Each row is where one point has got to under a steady rotation. How many steps took it there?
The counts run from 0 to 492.
[ -4  13  12  11   6   5  12 -11  -5  -3   2  -7  -4 -17  -8   5   0  22
  -2   0 -14 -11  14  -8  -7  -5  -7  23 -15 -19  -6   5  10 -11 -16   2
   4   3  11  -9  23  30 -12  12] | 275
[  4   2   6   3 -13   1 -15  -5  -5  -4   7  10  -3   4   2  23 -18   3
  -3 -10 -23   2   3 -10  -9  -3   8  11 -15 -11   1  -2  18   0  -9  14
  35   7  18   4  17  -1 -17   3] | 368
[ -3  -9  -7 -19  10   7  12 -10 -10  17  22  -1  -6  -4 -15  13   2  27
   5   8  -2  -6   6   6 -11  -7  -3   6  -6 -36  -2 -12   1  -7   5  -9
  15 -11  11   7  23   3 -22   6] | 443
[ -6   3 -13   8  10   2  12   4  -2   7   2  -1  -8 -22  -5   0 -19   4
   4  -1  -3   7  -1  -1 -11  -5 -15  -1  10 -16   4 -24  13  11 -29   6
  29  -4   9   1  23  12   0  -3] | 254
[ -4  20  16  14  -4  -6   9  -1  -3   3 -10   5   6   2 -13  14 -14 -13
   4  -5  -3   0  -7 -20  23  -4   0 -16   0 -10  -5   3  -9 -12 -19  27
  21  -4  18   2  11  29   6   5] | 22
[-11  22  12  10   0 -14  10  -1  -1  -7   9   6  18   9   1  18  20   4
  -5  -6   2  -4  12 -12  -7   1  -6  -4  -4 -18  -5  17 -14  -9  -4   1
  20 -10  13  -4  33   6  -1  14] | 309
[  1   7   9  -8  -3   0   6  -5 -15 -15   9   8  13  11   1  23  -9  -1
   5  -5 -25  -1  19 -10   9  -3   8  -7 -16 -21   9   0  -4 -15   5 -14
  24  -8   7  15  14   8 -14  11] | 213
[ 10  16   2  11  -6 -10   3  -4 -14  -2  20   7  11  16  -5  28  -8  12
  12   8  -1   4  16   5   2   2 -20  -9 -16 -25  -1  -7  -7 -12   1  -3
  20  -3  26  11  17   0   0  -1] | 222
[ -2  16   3  21   2   0  14 -14   8  10  -1 -14   1   2  -7  13  -6 -16
   7 -13 -18  14  12  -4  -3   9   8 -10  -7 -13   4 -12   4  -1 -21 -20
  21 -19  23   1  15   6 -12   9] | 344
[  7  11  -3  12  17   4   4 -15  13  18  18  -8 -17   5 -24  15  -8   6
  23  -8  -1  11  15  10  -3   1   2  -1 -13 -15 -10  -8   8   6  -5   1
   8 -16  20  -3   9  18  -7   3] | 348
[ -7  13   5  16   7  -6 -10  -3  -9 -11  17  10  -2  14   2  16  -5   0
  -8 -17  -5   4  -8 -15  11  -3  -1  -7 -10  -5  -7   3   3  -4 -15  31
  35   8   5  -2  17  21  15   8] | 17
[ -8   5   5  15   1  -4  -4 -16   6  -2   2 -13 -13  11  -9  12  -2 -12
  11 -14   5  -1   7  -1  -7  -7   6  -6  -6 -12  -5 -10  14   2 -17   7
  24  -9  13  20  24  12 -21  21] | 339
[  5  -4  -5   3  -5  -7  12 -12  -3   3  19   1   4   5 -17  25 -17   0
  -3  -5 -10  11 -16  -7   2 -12  -6 -13   0  -3  -6   0   4 -18   1 -11
  -5 -16  20 -12  18  33  12  12] | 38
[  1   2  14   8   0  15  -7 -16 -11  -3  22  -3   0  18   0  19  -8  11
 -12 -13 -27  11   4  -4  -1   1   8   9 -25   0   4  -2  16  -8 -11   4
  20  10  15  -5  19   5  -4   3] | 361
[  6   3  -2   8   7  -9   3  -7 -16   8  27   7   1   4 -18  16  -4   8
  -8   9  -6  -6  21   6  -1 -18  -6 -11  -3  -9  13 -19  -5   0 -10   1
  14  -2  18   0  26   6  -1 -27] | 231
[  5  -4   9  -5  -6   5   7 -10  -6  19  10   4   7  -1 -12   7 -19  -3
  16 -22 -15  -4   3  -8   0   2   4 -13 -10   4  -7 -23 -14 -24 -12  -9
   6 -16  13  -5  25  17 -21  -1] | 197
[  6   9  -9 -13   0   5  31  -2   8   4  15  -2   7 -15  -6  16   0   8
  13   1 -19  21   4 -10  -6  -4   5  -2  -5 -28  -3   1  -4  -5  17 -14
  17 -11  12 -10  19  -3  -6  12] | 439
[ 12  19   7   9   4  -2  25  -3 -15  17  18  12  -6   6 -14  16   5   2
   3  -3 -18  13  12 -13  22 -20   6 -18   5  -3   0 -11   4   4   4  18
  18   2   6  -1  14   2   2 -13] | 234
[ -6  15   5   5   4   1  26 -12  -1 -11   1  -7  17   4 -11   8  -4  13
   8   0 -29  17  -5  -5  -6   3  -7 -10 -12 -28   4  -5   1   1  14  -3
  19  -9  23 -14   3  18   2  18] | 125
[-11   2  -1   2   8   4   3  -7   8   6  -3   8  -3  -7 -15 -15 -22 -12
   7 -15 -14  -3  -7 -12   0 -10   9 -18   2  -9  -1 -19  -8   3 -11  28
  27   2  13  -6  11  25 -11  -3] | 489
[-13  15   8  -2  20  10  29  -6 -13   5   3  -1  17   0   4   7   5  12
  -4 -17 -12   9   3  -1  -1  16  -3  -3  -1  -6  -4 -20  -9   3 -24   3
  28 -18  12 -17  15  17   7   2] | 475
[-11   5  -5   6  32   6  -1 -14   0  -5  34 -10   3   8 -15   6  10   3
  -3  -3  -3   5  -3   0   9   5   6 -15  -4 -10   0  -4 -16  -8 -16   1
  24  -2   7  -7  30  11  13   6] | 326
[ -9  -6   0   4   9   1  -3 -11  -9   3  21  -4 -20 -11 -24  13  -9  18
   0 -15  -3   6   9 -10   4 -14   0  -8  -1   1   2 -13  10 -22 -11   3
   5 -10  -2  -7  18  32   2  13] | 41
[  7  15   3  -3  15  -2   8   7  -9  10   8   9   2 -12  -5   3   9   8
  16  -6 -15   1  18  -8  10   2  15   9   8 -16  -7  -4  -5   3  -9  19
  26   1  -9  -4  32  -2 -12  -4] | 86
[ -7  19   6   5  15   4  11  -7  -4  13   5  10   3  -4  -3   0  11  -1
  -4   3  -5 -17  21  -5  -3  -4  12   3  -5 -21   0  -5 -14   1 -21  -1
  27   0  14   6  24   1 -19 -20] | 459
[  9  13   5  14   4   0  10   3 -13   5   2  -3  -1   3  -8  17  -6   7
  12   4  -1  10 -13  -6   4  -4 -20   7  10 -24  -5  -7  20   6 -17  22
  19  -5  17  12  17  10   3  13] | 251
[  0 -10   8  -8   2  14  -4 -14  -5  10  13  -4  -4   5  -9  14 -27  11
  -8   0 -19  -7  11  -5  -1  -3   9  10 -26  -9  11 -14  -1 -10 -18  10
  15  11  23   3  17  16 -17  -8] | 363
[ -1   0   5   2  -4  -9  -1  -2 -28  -3  17  17  -4   4  -5  17 -10  16
 -17  -7   5 -17   7  -2   0 -22 -10   2   3   1  -9  -8   8  -8 -13  21
  10   1   6   5  27  27  -1 -10] | 391
[-21   8   2   9 -10   4   5  -7 -10  -5  14  -1   0   6   0  10  -1  14
 -14  -5 -21   6  -4 -14 -18  -4 -14 -14 -11 -19  10 -17  10  -9   1  -9
  30  -7  24  -2   9   5  -2  13] | 133
[  1  14  -8   0  11   1   4  -6  12   0  12  14   8  -5  -1   6  -8 -20
   2 -13 -11   4 -26 -21  12   2  19  -3   6 -11 -19  10 -10 -15 -15   4
  28   1  12 -11  25  17   4   3] | 176
[ -6   6   1  14 -21   3  20 -10  -3  -4  13  -3  -6  -4  -2  -1   7  -6
   4  -3 -11  -6   3 -20   0 -24  -3 -10   6 -11  -1 -13   2 -26  -7  -9
   5   2  12   9  29  13 -19  11] | 425
[ 16  11   9   0   2   4   3 -15  -3   5  16  10  11  13 -14   7 -11   2
  17 -10 -30   4   5 -16  17   0  14 -14 -12  -8  -2  -4 -15 -22   7   0
  11   0  15  -5  14  15 -11   3] | 205
[ -7  -9  -6 -14   8  -4  12  -7  -3   1  22   7   3  11 -12  11   2  -6
   2 -16   0  11 -16  -6  -5 -12  13 -26  14  -8  -8 -13  -8   5   4   8
  23 -14  10  -3  26   4  -4  11] | 323
[  6   1  -9   6   2  -7  -4  -6   5  -1  24  -1   4   4  -1  20 -11   5
  22 -24   1   4   3   4 -12  11 -10   1 -13   2 -22  -5   0 -12  -4  -1
  11  -7  18 -11  28  17   4  14] | 193
[  3  13  -2  14  12  10  15 -13   1   8   9   1 -14 -12 -14  -2  -4  14
   7   0 -12  -9   2  -5   5 -20  -1  13  -4 -18 -13  -4   8  -8 -14  12
   0  12  11  -9  12  38  -4  -2] | 268
[ -6   7   0   8  13 -12  -2   2 -12  -4   2  -4   9 -18 -30   7 -14  16
   7   6  -7 -10   4  -8  11  -5  -7  -3  16 -17   2  -3   6  -5 -16  -7
  15 -15  -7   1  29  33  -5  10] | 407
[-13   6  10   2   6   3   4 -16 -19  -7   8 -11   1   7 -16  12  -1  26
  -2   0 -13   1   2  -3 -17  -6 -11  -6  -7 -26   8 -13  18   3   6  -1
  18 -12  16   0   6  28 -10  25] | 127
[  6  -8  -6  -4   5  -2 -17 -10  -6  -8  22   9  -6  11 -15  11 -14   9
  12 -15 -20 -12  18  -3   3 -16  18  -9 -10 -11  -1  -7   2  -6  13   5
  21   2  -1  10  23  16 -26  11] | 208
[-12   3   9  -2   5 -15   4  -2  -2   4   6   4   6   2 -14  15   9   8
   1  -3  18 -20  18   2 -13  -7  -6  -7  -3 -17  -8   0 -17  -2  -5   8
  15 -16  11  -2  38   9 -15   2] | 311
[-10   9   7  13   5  -1  24 -14   2  -8  -4  -4  16  -4 -13 -12  -6  -6
   4  -7 -31  -4  21  -6  -3 -12   2 -12  -3  -6  15 -17  -9   6 -10  -3
  15   2  13 -16  21  26 -16   4] | 116
[  3   8 -19  16   6   9  10  -5   2  16  16  10 -16 -21 -12  -4 -12   4
  14  -3  -4   1 -10  -4  -5 -16  -7   2  13 -14 -10 -18  11   2 -14   9
  12   3  17  -5  11  25  -2 -12] | 261
